[[128 134 150 156 139 130 128 128]
 [128 131 145 157 145 132 128 128]
 [130 143 157 148 133 128 128 128]
 [128 128 128 128 128 131 144 158]
 [128 130 139 156 151 134 129 128]
 [128 128 130 140 157 149 132 129]
 [134 150 156 139 129 128 128 128]
 [155 152 135 129 128 128 128 128]
 [155 137 129 128 128 128 128 128]
 [128 128 128 128 129 137 154 153]
 [128 128 128 128 128 129 138 155]]
->
[[128 128 134 150 156 139 130 128]
 [128 128 131 145 157 145 132 128]
 [128 130 143 157 148 133 128 128]
 [158 128 128 128 128 128 131 144]
 [128 128 130 139 156 151 134 129]
 [129 128 128 130 140 157 149 132]
 [128 134 150 156 139 129 128 128]
 [128 155 152 135 129 128 128 128]
 [128 155 137 129 128 128 128 128]
 [153 128 128 128 128 129 137 154]
 [155 128 128 128 128 128 129 138]]

[[119 139 140 128 129 130 134]
 [119 135 114 142 128 130 148]
 [123 136 129 130 128 137 129]
 [126 114 158 126 140 141 109]]
->
[[134 119 139 140 128 129 130]
 [148 119 135 114 142 128 130]
 [129 123 136 129 130 128 137]
 [109 126 114 158 126 140 141]]

[[125 152]
 [128 146]
 [143 117]
 [145 113]
 [126 150]
 [143 118]]
->
[[152 125]
 [146 128]
 [117 143]
 [113 145]
 [150 126]
 [118 143]]

[[118 138 145 139 130 117 118 124]
 [126 134 136 133 126 124 127 127]
 [118 130 141 144 108 125 123 102]
 [116 134 143 143 115 124 124 109]
 [141 129 113 121 134 143 141 149]
 [115 137 145 143 121 122 122 115]
 [122 136 140 135 128 120 122 125]
 [123 135 139 135 127 121 123 126]
 [121 136 141 136 128 120 121 125]
 [115 138 146 143 125 120 121 118]
 [138 130 119 125 126 139 140 139]
 [140 122 108 110 150 137 135 158]]
->
[[124 118 138 145 139 130 117 118]
 [127 126 134 136 133 126 124 127]
 [102 118 130 141 144 108 125 123]
 [109 116 134 143 143 115 124 124]
 [149 141 129 113 121 134 143 141]
 [115 115 137 145 143 121 122 122]
 [125 122 136 140 135 128 120 122]
 [126 123 135 139 135 127 121 123]
 [125 121 136 141 136 128 120 121]
 [118 115 138 146 143 125 120 121]
 [139 138 130 119 125 126 139 140]
 [158 140 122 108 110 150 137 135]]

[[127 130 130 131 134 119 136 136 128 130 122 121 134]
 [132 134 134 128 131 127 130 127 132 130 127 122 127]
 [114 132 129 130 138 125 132 128 125 128 132 126 129]
 [115 131 133 118 136 129 132 124 121 132 133 132 126]
 [151 123 126 127 123 128 125 129 130 129 122 112 126]
 [126 134 132 126 132 129 129 123 125 129 134 128 127]]
->
[[134 127 130 130 131 134 119 136 136 128 130 122 121]
 [127 132 134 134 128 131 127 130 127 132 130 127 122]
 [129 114 132 129 130 138 125 132 128 125 128 132 126]
 [126 115 131 133 118 136 129 132 124 121 132 133 132]
 [126 151 123 126 127 123 128 125 129 130 129 122 112]
 [127 126 134 132 126 132 129 129 123 125 129 134 128]]

[[142 128 123 148]
 [119 146 118 148]
 [137 126 130 147]
 [119 121 117 151]
 [122 153 146 139]
 [133 117 140 130]
 [124 124 131 148]
 [124 122 126 133]
 [123 108 124 132]
 [153 146 109 123]
 [120 114 123 135]]
->
[[148 142 128 123]
 [148 119 146 118]
 [147 137 126 130]
 [151 119 121 117]
 [139 122 153 146]
 [130 133 117 140]
 [148 124 124 131]
 [133 124 122 126]
 [132 123 108 124]
 [123 153 146 109]
 [135 120 114 123]]
---
[[140 127 126 131 135 123 130 123 124 135 136 128 127 128]
 [154 130 123 130 135 125 129 129 127 122 131 114 131 117]
 [158 117 113 151 108 127 117 137 148 119 117 114 129 139]]
->
[[140 127 126 131 135 123 130 123 124 135 136 128 127 128]
 [158 117 113 151 108 127 117 137 148 119 117 114 129 139]]

[[142 148 150]
 [146 134 118]
 [129 141 147]
 [123 125 142]
 [130 115 115]
 [120 131 122]
 [121 132 136]]
->
[[142 148 150]
 [129 141 147]
 [130 115 115]
 [121 132 136]]

[[148 129 131 127 133 130 118]
 [127 126 121 142 121 132 123]
 [123 115 146 123 145 109 141]
 [126 136 131 125 133 135 138]
 [114 135 120 139 119 136 136]
 [122 114 134 136 130 111 130]
 [125 116 129 139 127 118 125]
 [116 129 133 129 133 127 142]
 [110 111 139 134 134 105 141]]
->
[[148 129 131 127 133 130 118]
 [123 115 146 123 145 109 141]
 [114 135 120 139 119 136 136]
 [125 116 129 139 127 118 125]
 [110 111 139 134 134 105 141]]

[[124 127 137 127 130 121 125 131]
 [117 107 142 121 102 129 132 122]
 [118 121 133 143 105 120 123 138]
 [122 118 117 123 120 126 140 128]
 [118 112 138 134 100 125 127 130]
 [118 113 125 125 119 130 131 130]]
->
[[124 127 137 127 130 121 125 131]
 [118 121 133 143 105 120 123 138]
 [118 112 138 134 100 125 127 130]]

[[125 147 136 140]
 [140 140 145 134]
 [139 156 139 155]
 [128 142 123 148]
 [103 129 112 128]
 [143 134 133 140]
 [100 123 114 120]
 [111 136 114 135]]
->
[[125 147 136 140]
 [139 156 139 155]
 [103 129 112 128]
 [100 123 114 120]]

[[115 142 145  98 124]
 [132 126 141 109 108]]
->
[[115 142 145  98 124]]

[[149 128]
 [121 127]
 [150 128]
 [129 127]
 [145 127]
 [124 128]
 [126 128]]
->
[[149 128]
 [150 128]
 [145 127]
 [126 128]]
---
[[113 103]
 [152 145]
 [116 101]
 [110 152]
 [141 102]
 [110 151]]
->
[[110 152]
 [110 151]
 [152 145]
 [113 103]
 [141 102]
 [116 101]]

[[132 131 119 132]
 [127 136 134 132]
 [119 141 139 140]
 [121 116 135 122]
 [142 135 127 129]
 [129 153 119 150]
 [139 128 130 123]]
->
[[129 153 119 150]
 [119 141 139 140]
 [127 136 134 132]
 [142 135 127 129]
 [132 131 119 132]
 [139 128 130 123]
 [121 116 135 122]]

[[146 113 113 112 132 122 116 142 132 137 136 113 135 125 137 136]
 [145 130 118 129 119 110 139 144  98 121 138 126 133 112 153 121]
 [116 147 144 147 147 145 126 120 120 119 114 149 111 127 115 144]
 [132 125 141 123 135 135 103 138 124 105 141 129 139 104 129 137]]
->
[[116 147 144 147 147 145 126 120 120 119 114 149 111 127 115 144]
 [145 130 118 129 119 110 139 144  98 121 138 126 133 112 153 121]
 [132 125 141 123 135 135 103 138 124 105 141 129 139 104 129 137]
 [146 113 113 112 132 122 116 142 132 137 136 113 135 125 137 136]]

[[116 115 148 121 109 141 122 111 122 130 134 122 117 111 112]
 [144 129 125 126 115 119 119 139 110 122 119 140 138 135 131]
 [112 111 148 111 117 141 106 124 108 138 111 112 110 121 107]]
->
[[144 129 125 126 115 119 119 139 110 122 119 140 138 135 131]
 [116 115 148 121 109 141 122 111 122 130 134 122 117 111 112]
 [112 111 148 111 117 141 106 124 108 138 111 112 110 121 107]]

[[124 132 125 135 129 116 100 134 120 115 134]
 [120 124 133 128 129 128 112 134 115 124 129]
 [117 137 136 140 135 139  99 138 124 121 141]
 [122 126 128 130 133 122 103 133 117 122 132]]
->
[[117 137 136 140 135 139  99 138 124 121 141]
 [124 132 125 135 129 116 100 134 120 115 134]
 [122 126 128 130 133 122 103 133 117 122 132]
 [120 124 133 128 129 128 112 134 115 124 129]]

[[149 132 134 133 122 131 141 140 151 128 138 119 127]
 [123 125 127 127 131 127 125 125 122 128 125 130 129]
 [125 127 127 128 131 126 127 126 124 128 125 128 129]
 [122 128 127 125 129 127 122 124 120 127 126 131 128]]
->
[[149 132 134 133 122 131 141 140 151 128 138 119 127]
 [122 128 127 125 129 127 122 124 120 127 126 131 128]
 [125 127 127 128 131 126 127 126 124 128 125 128 129]
 [123 125 127 127 131 127 125 125 122 128 125 130 129]]

[[116 132 115 114]
 [133 117 145 153]
 [136 119 113 132]
 [133 111 147 153]
 [140 103 108 114]
 [146 113 110 110]
 [140 106 112 135]
 [127 152 149 118]
 [103 145 136 139]
 [138 150 147 110]
 [114 118 135 156]
 [128 121 151 153]]
->
[[127 152 149 118]
 [138 150 147 110]
 [103 145 136 139]
 [116 132 115 114]
 [128 121 151 153]
 [136 119 113 132]
 [114 118 135 156]
 [133 117 145 153]
 [146 113 110 110]
 [133 111 147 153]
 [140 106 112 135]
 [140 103 108 114]]
